Each row of X is roughly a mix of the hidden directions of one of 4 groups.
X:
[[ 24  -7 -23 -40 -11   4  32 -33  14  14]
 [-40 -11  19  19  16  35  -2   5 -27 -26]
 [ 24 -25  43   2   1  23 -26   1  14  29]
 [  7  -8 -41 -26  26 -13   1   2 -30  34]
 [-43  14  -8  34 -20 -24  19   6   8 -26]
 [ 10   8  44   0  27  18 -37  14   5  25]
 [ -6  12  57  10 -19  -2 -18  -2  25 -24]
 [  5 -10  -3 -26  39  39  -3   5  21  33]
 [  1 -15 -38   3   4 -29  29 -26 -27  25]
 [ -1 -18 -38  -5 -10 -34   3  -7 -47   7]
 [-41 -25 -10  -3 -27  -4  29   5  -3 -37]
 [ -3  19  -1  23 -36 -39   3 -13 -18 -33]
 [  6  16  42  13  17  20 -38  24  20  -4]
 [ 24 -33   4   2  -5  11 -23  -5 -36  41]
 [  7  29 -33 -21  29  20  15 -23  27  14]
 [-17  15  31  21 -34 -25   7  16  36  -6]
 [ 10  28  30   0  19  32  -7  -4  46   6]
 [-10 -14 -21  -8 -26 -42   2  -9 -34 -29]
 [-19  29  44  14 -14  10   4 -15  37 -11]
 [-24  -3  32   6  -8  27 -22  29  28 -29]
 [ 25  -4 -46 -20  34  -6 -13   9 -20  18]
 [ 30 -17  13 -32   0  18  16 -29  23  32]
 [-31 -33  46   8 -24   5  -1  19   0 -14]
 [-30 -41   3   4   3  23  16  23 -15  35]
 [-39  10 -26   5 -29  -5   8   4 -42 -20]
 [ -8  15 -36 -25 -25  -9  35 -12  13 -30]
 [  7   0  51   3   1  23 -28   1  38   2]
 [ 38  25   6  -5   2 -33 -12 -32  13  28]
 [-12  18  39  -9  19  13  19  -9  48  -1]
 [-11  24  20   9 -14  -4 -38  22  30 -34]
 [-38  -5  32   3 -39  -5  30 -20   4  -1]
 [ 34 -10 -53 -12  25  -8  -1  -2 -18  11]
 [ 42  -3  23   5  10  -3 -11 -32  19  38]
 [-35  10  44  15 -17  21  13  -4  31  -3]
 [ 41 -33  24  -1  -4  16 -29  -1   6  30]
 [-43  22  42 -23  -4  16  11  11   2 -17]
 [ 11  -5 -35  -5  19 -10  21 -27 -44  20]
 [ 17 -27 -42 -17  23   0  -3  12 -30  26]
 [ 41 -23 -16 -28  23  26 -10 -12   4  26]
 [  5  13 -52 -18  11 -24  32 -17  -5  -6]
 [-29 -14  10   0   2  40 -15  33   5 -35]
 [ -5 -12   8 -28 -47  16  27 -17  11 -27]
 [-21  -7 -37 -18  11 -25  19  -6 -33  31]
 [ 28  27 -44   3   0 -18   8  -3   4 -39]
 [-34  29  15  18   5  -6   0  22  26 -40]
 [-21  15  51  19 -16  13 -13  11  25 -19]
 [ -4   3 -56  15  21 -31   9   7 -20   6]
 [-19  -8  49   4  -3  35 -12  16  27 -12]
 [-16  18  51  19  11  10 -30  20  17   4]
 [-21  31 -16 -23 -10 -19  13 -47  12 -15]
 [  6 -41 -24   8  -9 -10   4  37 -32 -23]
 [-24  -3  48 -12 -28  35   5  -9   9   9]
 [-25  31  44  20 -13 -12 -20   1  17 -22]
 [ 16  -9 -51 -23  30   5   5  -3 -16  27]
 [-45  10   8   5 -43  12   4  10 -14 -29]
 [-16 -19   7   0 -29  19  -8  -6 -53  25]
 [  3  48 -25  -9   1 -12  12 -38  20 -16]
 [ 37  -5  12 -33  20  26 -25 -12  20  21]
 [ 22  -9  -7 -19   2 -11  38 -23  -8  46]
 [-10   3 -53 -32  16  -1  23 -24  -3   9]
 [-28   3  37  35 -36  -3  11   8   5 -21]
 [  3   4 -53 -23 -11 -15  31 -20 -16  -6]
 [ 46 -13   3 -10  21  12 -14 -29   6  36]
 [-45   5  16  18 -28  -9  27  26   3 -21]
 [ 19   6  27 -49  17  25   0 -13  14  25]
 [ 16   0 -60  12  24 -24   4   4 -14  -1]
 [ 27 -29   8  30  21  15   0 -32 -13  32]
 [ 32 -17 -34 -24   5  -6  13 -27 -20  31]
 [-21  18  30  -2 -20  22 -15  26  27 -34]
 [-45  -7  46  13 -21  13  11  -3  12  12]
 [ -9  -6  54 -15   2  35   3   3  26  12]
 [ 18   1 -40 -29  33   3  -2 -16  -9  34]
 [ 26   1 -56  23  21 -20   2   1  -8 -12]
 [ 18 -22 -29  -8 -25  -9  38 -36 -10  -9]
 [-27  24   0  28 -19 -23 -20  19   5 -40]
 [ 17 -17 -52  20 -16 -32  18   7  -5   7]
 [ 42   5  11 -15  16  31 -36  18  16 -14]
 [ 16  32  16  13 -16 -47  -1 -25  14  18]
 [-43  12  28  15 -17   6  -3  25  11 -35]
 [  3  -6   4 -59  12  27  23  -1  -1  21]
 [ 47 -14 -23  -6  32  -1  -9 -13 -17  28]
 [ 50 -37   2  -6  -9   8 -27  -3   0  25]
 [ 14  -4 -24 -41 -20   6  37 -31  11   5]
 [ 20  -1 -47 -20  24 -10  -2 -12 -25  30]
 [ 31 -17  13 -30 -24  19   9 -18  41   6]
 [ 20 -16  45  14  21  15 -30   8  17  25]
 [ -2  26  38  -5   1  20  -7 -11  47 -20]
 [ 25  17  36  13  -7 -13 -31 -11  40  11]
 [ 22   4 -52  12   8 -29 -11 -14 -27  -2]
 [ -5 -11  34  40 -25   4   2  35   2 -25]
 [-37  24 -31   2 -16 -14  19   7 -14 -38]
 [  8 -25  33  -8  21  26 -23  16   2  41]
 [ 11 -17 -43  -8 -18 -10   1 -10 -49  13]
 [ -4 -32  -5  12 -26 -32  -3  16 -44 -15]
 [ -4  -2  23  31 -37 -32  -7   9 -20 -31]
 [ -6  14  44   8  -9  25 -25  21  28 -24]
 [ 20  -7 -25   2  39 -18   1 -11 -32  36]
 [ 21   4 -46   3  36 -32   6  -6 -17   8]
 [ 14 -12 -49 -11  19 -20  14 -12 -28  25]
 [ -6  37   0 -16  14  -1 -46  -1  -9 -35]
 [-14   9  59   0 -18  23 -14   7  22 -11]
 [-31  -6  45   1 -36   1  23 -22   5   4]]
In each list below, two rows fit none of the groups, and each other row fits one group, some only roughly. Which are they? Name them in the order they come.
  Q685: [  8 -13 -28 -20  22 -15  10 -14 -33  43]
  Q126: [-42  13  45   4 -20   3  20  15  15 -12]
  Q362: [-39   2  27 -11   0  34  -8  26   6 -33]
  Q964: [ -4 -11  45  -3   7  32 -11  17  39 -13]
  Q592: [ 19 -20  -5 -39  10   5  10 -25 -22  42]
  Q939: [-27  -7 -10  13 -34  -9  12  43  19 -28]
  Q382: [ -7  -5 -42 -12   5 -20  11   0 -49  19]
  Q922: [-25  24 -11  40   2 -12  -8  29  14 -35]
  Q906: [ 21  15 -39 -23   7 -31  -7 -32 -23   7]
  Q170: [-47   5  33  24 -21  -7  27  12   0 -10]
  Q576: [-26   3  35 -18  11  32   4 -14  40  13]
  Q258: [ -8  -8 -21  11 -15 -36  -1 -10 -52  20]
  Q785: [ 19  13 -46   9   5 -37  19 -15   2 -26]
  Q192: [ 45 -14  22 -28 -10  35 -10 -14  13  -9]
 => Q382; Q785
  Q583: [-38  16  32  -7 -30  20  13   2  19 -26]
  Q880: [-56   8 -17  10 -17 -27  21  12  -9  -8]
  Q653: [ 21  -4  29  26  30  -3 -37  26  21   3]
  Q317: [ 17   8 -54 -11  -2 -30   6 -10 -22 -21]
  Q526: [-12 -12  51   2 -10  28   4  15  36   3]
  Q768: [-44   2  27  -6 -24   9  21  31  14 -20]
  Q393: [-25 -14 -38   6 -21 -24  24  -3 -38  -6]
  Q119: [-22  10  25  52  -8 -10 -16  25   2 -21]
  Q895: [ 49 -14 -15 -10  11  -5   4 -27   9  39]
  Q159: [ 44   3 -35 -18  16 -34   4  14  16  -6]
  Q69: [ 49 -20 -26  -5  18   8 -14 -23   3  27]
  Q464: [-29  -2 -28   9 -15  10  46   7  15 -31]
  Q811: [  4  -8 -54 -15  19 -21  13  -2 -28  19]
 => Q119; Q159
  Q980: [-21  20  61   5  -8   5  -6   0  24  -5]
  Q834: [-27   6 -21  33 -27 -35  14  15  -9 -24]
  Q279: [  4   2  30  -2  18  32   5 -17  42  32]
  Q215: [-16   3 -48 -21  -4 -16  27  10 -33 -11]
  Q497: [ 29  10 -34 -11  25 -15 -14 -30 -31  15]
  Q316: [ -7  18 -43 -27 -24  -9   9  -4 -20 -36]
  Q110: [ 14   6 -55  -1  -4 -29  11  -6 -27 -19]
  Q251: [ -2 -11 -21  26 -25 -23  41 -33  -5 -13]
  Q39: [ 27  -8 -31 -51  14  19 -13  14  -8   7]
  Q873: [-10   1  12  23 -33 -17  10  11   7 -54]
 => Q279; Q316
  Q53: [-39  -6  38  17 -22  13  20  19  22 -14]
  Q494: [ 12 -16   8 -35 -20  24  22 -34  -4  34]
  Q405: [  7  15 -53 -14   0 -25  26  -8   5 -26]
  Q581: [ 44 -18 -46  -5  -5  -2  17 -21  -4 -15]
  Q313: [ 48 -13 -48 -12   8  -1  10 -15  -4  -7]
  Q403: [ 43   3 -37 -14  13 -20  -3 -24 -10  26]
  Q369: [ -8  16  45   4 -21  21  -3 -14  38 -23]
  Q323: [-15  -6  53  12  19  21 -12  -1  -9  34]
  Q884: [-23 -16 -18  22 -14 -12   7   6 -58   2]
  Q62: [-38  -2  26  20 -17  16  -4  31  16 -32]
  Q888: [-17  18  60  26   0   1 -12 -16  11   1]
 => Q369; Q884
  Q545: [-38  -1  37   7 -28  25   5  14  24 -17]
  Q101: [-18   7  58  33 -10   1  -3  -9  17   3]
  Q554: [ 25  21 -30 -13  -4 -42 -12 -23 -25 -13]
  Q757: [-16  21  43   8   4  19 -29  26  26 -14]
  Q951: [-50 -18  13  -1 -13  25  32  -2  22   3]
  Q256: [-16  -1   3  46  -7 -24  34 -18 -28   8]
  Q941: [ 16   1  24 -38   8  39 -31  20  10  -1]
  Q729: [-27  27  15  23 -31  -3  24 -14  21 -32]
  Q139: [ 28   1 -35  13   7 -33   2 -31 -25  20]
  Q65: [  2  15 -56  -3   8 -30  19  -1  -6 -26]
  Q469: [ -5  -4 -36  41   2 -28   5 -11 -37  -8]
  Q417: [-14   0  43  -2   7  37   0  10  43  -1]
  Q904: [-19  22 -27 -45  -7   3  33 -14 -14 -13]
 => Q545; Q904
  Q839: [  6  -9 -33 -33 -17   3  31 -33 -20  17]
  Q935: [ 20 -24   5 -40   1   9   9 -26 -21  39]
  Q263: [-31  15  48   3 -23  -2  12  16  29  -7]
  Q529: [ -4   5  38 -15 -24  33 -12  13  28 -30]
  Q512: [-11  -2 -32  23 -29 -29  23   2 -31 -22]
  Q671: [-14  -4 -11 -28  24  41  20  -1  40  -4]
  Q422: [ 13  13 -61  -1   4 -20  19 -10 -18 -12]
  Q407: [-49  10  14  -1  -5  21   0  26  -7 -38]
  Q214: [-51  -8  10  11 -36  -3  15  -1 -22 -22]
  Q589: [-18  14  35  46  -9  -1  -8   9  24 -26]
  Q805: [ 23  26 -41 -26   9 -23   1 -35  -4  -4]
  Q238: [-25  24  24  19 -10  10 -19  29  28 -33]
  Q106: [ -1 -21 -49 -18  11 -11  10  -5 -36  24]
  Q998: [-10   1 -41 -44  -4  14  36  -8   6  -8]
 => Q214; Q998
  Q455: [ -7  17 -44   3   1 -34  14 -11 -40  -7]
  Q582: [ 22 -16  22 -17  24  25  11 -31  -5  39]
  Q295: [  4 -23  56   8 -33   4   9 -20   1   8]
  Q165: [-21 -26  31  34 -30  -4   9  28  -8 -14]
  Q365: [ 11 -11 -43 -26 -19   0  21 -27 -29  14]
  Q982: [-19 -34  36   9  -1  16  -5  19 -16  40]
  Q24: [-24  15  55 -20 -12  12  12   7  26   2]
  Q500: [-14  21  63   9  -1   4  -9 -16  19   4]
  Q345: [-24 -27  44   3   0  34   0  20  21  10]
  Q115: [ 41 -24   2  -9  18   2   1 -30 -19  38]
  Q233: [-58   9  24   2 -29 -10  19   3   3  -6]
  Q46: [  0   1 -43  30  12 -45   2  10 -16  -6]
  Q905: [-24  27  22  45   5  -8 -15  21  21 -20]
 => Q295; Q46
  Q104: [ 20 -22  33 -19 -30  16  19 -38   4   8]
  Q390: [-19 -20  31 -38   9  10 -11  21 -17  34]
  Q23: [ 43  -3 -35   0  10 -21  -3 -30 -13  25]
  Q189: [ -7  -7  49   9  -9  23 -12  16  42  -5]
  Q131: [ 16  11 -54  -6  23 -12  15 -28 -18   7]
  Q983: [-26 -18  59  13 -23   3  -9   6   2   5]
  Q10: [  7  12  54  19   2  23 -17  12  28   8]
  Q918: [ 22  -3  54   0  15  21 -23  -8   6  26]
  Q896: [ 45 -20  19  -6  25   8 -16  -9  23  31]
  Q892: [ 38 -14 -40  23  13 -21  11 -26 -16   6]
 => Q390; Q131
  Q608: [ 28 -27 -49 -13  21  12  -1  -5 -23  12]
  Q624: [ -6  -7 -34 -59  -2   6  10   3 -17  13]
  Q590: [-20  13  46 -18   1  23  -7 -15  39  -4]
  Q11: [ 30   5 -39 -27  10 -18  27 -18  27  -8]
  Q35: [-10 -21  23  29  -8  26 -23  29  31 -19]
  Q657: [ 43  12 -33   4  11 -24 -36 -17   1   3]
  Q702: [ 17  -1 -53 -16 -12   3   7  11   4 -40]
  Q682: [ 15  -7 -50   9  21  -5 -16 -15 -38  -8]
  Q668: [-21  52  26  11 -14   8 -16   3  17 -24]
  Q223: [ 40 -19  29 -18  14  24 -13 -11  13  32]
 => Q668; Q223
  Q638: [  3 -15 -44  19 -12 -25  35 -23 -15  -9]
  Q312: [-16  -6  55   6   1  30 -11  12  29   6]
  Q573: [ 21  16 -57  -9  10 -22   9 -14 -21   1]
  Q113: [-17 -13 -41 -32 -20 -12  31 -11 -24   0]
  Q418: [ 47 -11 -46  -6  25  -3  -5  -7 -13   5]
  Q934: [ 36 -14 -43  17  15 -16  -8 -23 -17  17]
  Q178: [-10 -42 -28   2  -4  -9  11  22 -42  14]
  Q412: [-44  -9  30  12 -21  -2  34 -15  10  19]
  Q451: [  8   2  37 -23   1  21  17 -16  48   9]
  Q134: [ 39   1  23 -17  15  15 -29 -18  28  25]
  Q475: [-16  -3  55  18  -2  24 -27  18   7   5]
  Q436: [-43  25  17  25  -4  -6 -14  32  11 -23]
  Q344: [-35  16  50   5 -17  11 -11  14  21 -11]
  Q961: [-11  -8 -46  17   0 -34  32 -16 -16   7]
  Q154: [-31   0 -37  12  -9 -28  40 -13  -1 -17]
 => Q412; Q154
  Q956: [ 30  -2  -5  27  33 -23 -31  26  19  -8]
  Q19: [-26 -13 -22  47  -4  -2  -9  15 -23 -32]
  Q645: [-20  22 -26   1  -3   2 -14  40  14 -42]
  Q679: [-18 -25  45  21  -9  26   4  29  18  -3]
  Q383: [  2  -7  42  14 -15  13 -27  22  37 -17]
  Q259: [  1  -6 -41 -18 -33  -1  25  -7   1 -38]
  Q359: [ -1  -4 -41  34  19 -34  14  -9 -21  17]
  Q508: [-15   8 -16 -20   7  25 -26  46 -14 -27]
  Q743: [  2  36  29  23 -17  -5  -1  -5  30 -38]
  Q833: [-30   5  44  20  -1  -2   4  15  41 -12]
  Q138: [-12  -4  53  24  -8  24  -4  27  21   2]
 => Q508; Q833
  Q471: [  7  15 -32  45  35 -25  -8  12   1  -2]
  Q579: [-10  26  -1 -18  11   4  32 -49  21  16]
  Q823: [ 30 -22  22  22   8   5 -47  22   0  12]
  Q913: [  5  15 -33  -2  40  -4 -31  36 -13   5]
  Q618: [  4 -28 -31 -28  24  -4  -5  -6 -28  37]
  Q778: [-42   2  27   1 -12  23  -3  31  11 -34]
  Q780: [-36  10  42  24 -26  -8  11  15  19 -13]
  Q852: [  0  15 -21 -35   6  -2  46 -31  18   4]
  Q315: [ -5 -32 -34 -15  11  -5   5   3 -39  35]
  Q32: [-33 -11  22  33 -20  12  -5  29  18 -28]
  Q730: [-34 -36  38  16 -14  12   4  22 -12  16]
  Q734: [-36 -24  -7   6 -31 -28  14  -6 -37   1]
  Q975: [ 7 21 46  9  2 15 -9 -9 47  8]
 => Q579; Q975
  Q5: [ 15   2  48 -18  14  31 -30  10  10  18]
  Q356: [ 43 -10 -37 -24  13 -13  16 -22  10  17]
  Q343: [-27  12 -33   5 -25  -7  13  20   7 -46]
  Q400: [-37  26 -25  -2   6 -25  38 -22  -4   2]
  Q810: [ 18  18 -30  -6  16  -7   0  22  32 -44]
  Q12: [ 18   0 -47 -45  15   9 -10  12 -16  -8]
  Q532: [  5 -11  47 -21  17  38   4 -13   9  23]
  Q38: [ -4  14 -33 -31   0 -11  46 -30   0  -1]
  Q850: [ 10  -2 -48 -11  -3 -34   2  -8 -38  -9]
  Q787: [-22 -32  42 -13   4  34  -2  19  20   8]
  Q445: [ 26   3 -46 -28   6 -17  29 -22  13  -1]
  Q250: [-24   6  49  15  -7  -6  34 -19  -8  21]
  Q89: [-46  13  39   9  -3  17  -4  15   1 -31]
  Q229: [-29  11 -35  12  -7 -22   8  12 -36 -32]
 => Q400; Q810
  Q973: [ 32  24 -33  15   1 -44   2 -17   5 -15]
  Q543: [  9   5 -34 -23  22 -13  33 -30 -16  26]
  Q995: [ 16 -17 -58 -17  18  10  -5   5 -26  -6]
  Q479: [ -2 -32 -40 -20  14  -4   6   3 -35  29]
  Q277: [-20  24  -8  21 -11  -2 -13  34  21 -45]
  Q946: [-25  -8  46  37 -17  11  -1  12  22 -12]
  Q862: [-42  11  -8  14 -33 -12  21   9  11 -36]
  Q426: [ 24   0  18 -28  28  26 -37  19  -2  21]
  Q437: [ -7  24 -46 -26   2 -24   5   3 -30 -18]
  Q587: [-37  11 -14  15 -28 -19  33   7 -11 -33]
  Q442: [-20   1  44  -6 -12  27 -12  24  35 -14]
  Q772: [ 17 -13 -56   4   6 -22  23 -18 -19   2]
  Q413: [ -6  10 -37  17 -27 -17  31   0  -9 -39]
 => Q973; Q587
  Q262: [-25  37 -18  -5 -15 -23  30   2   1 -37]
  Q943: [  0 -21  35 -24  -1  40   7  16  33  11]
  Q903: [ -5   9  30 -38   6  31 -32  28   9   3]
  Q48: [ -5  -2  64   3 -20  19  -3 -12  16   4]
  Q396: [-26  11 -26  11 -25 -38  35  10 -19 -10]
  Q794: [-33  -1 -12  30 -29 -25  34 -15  -2 -19]
  Q143: [-42  -4  34   5 -25   6   0  22  -3 -36]
  Q820: [  9  -8 -52 -16 -22  -4  22  -3  -2 -36]
  Q701: [  9 -11 -28  -1  13  -9  -3 -12 -54  33]
  Q470: [-19  12  55  24  -7 -15  15 -19  -6  18]
 => Q262; Q143
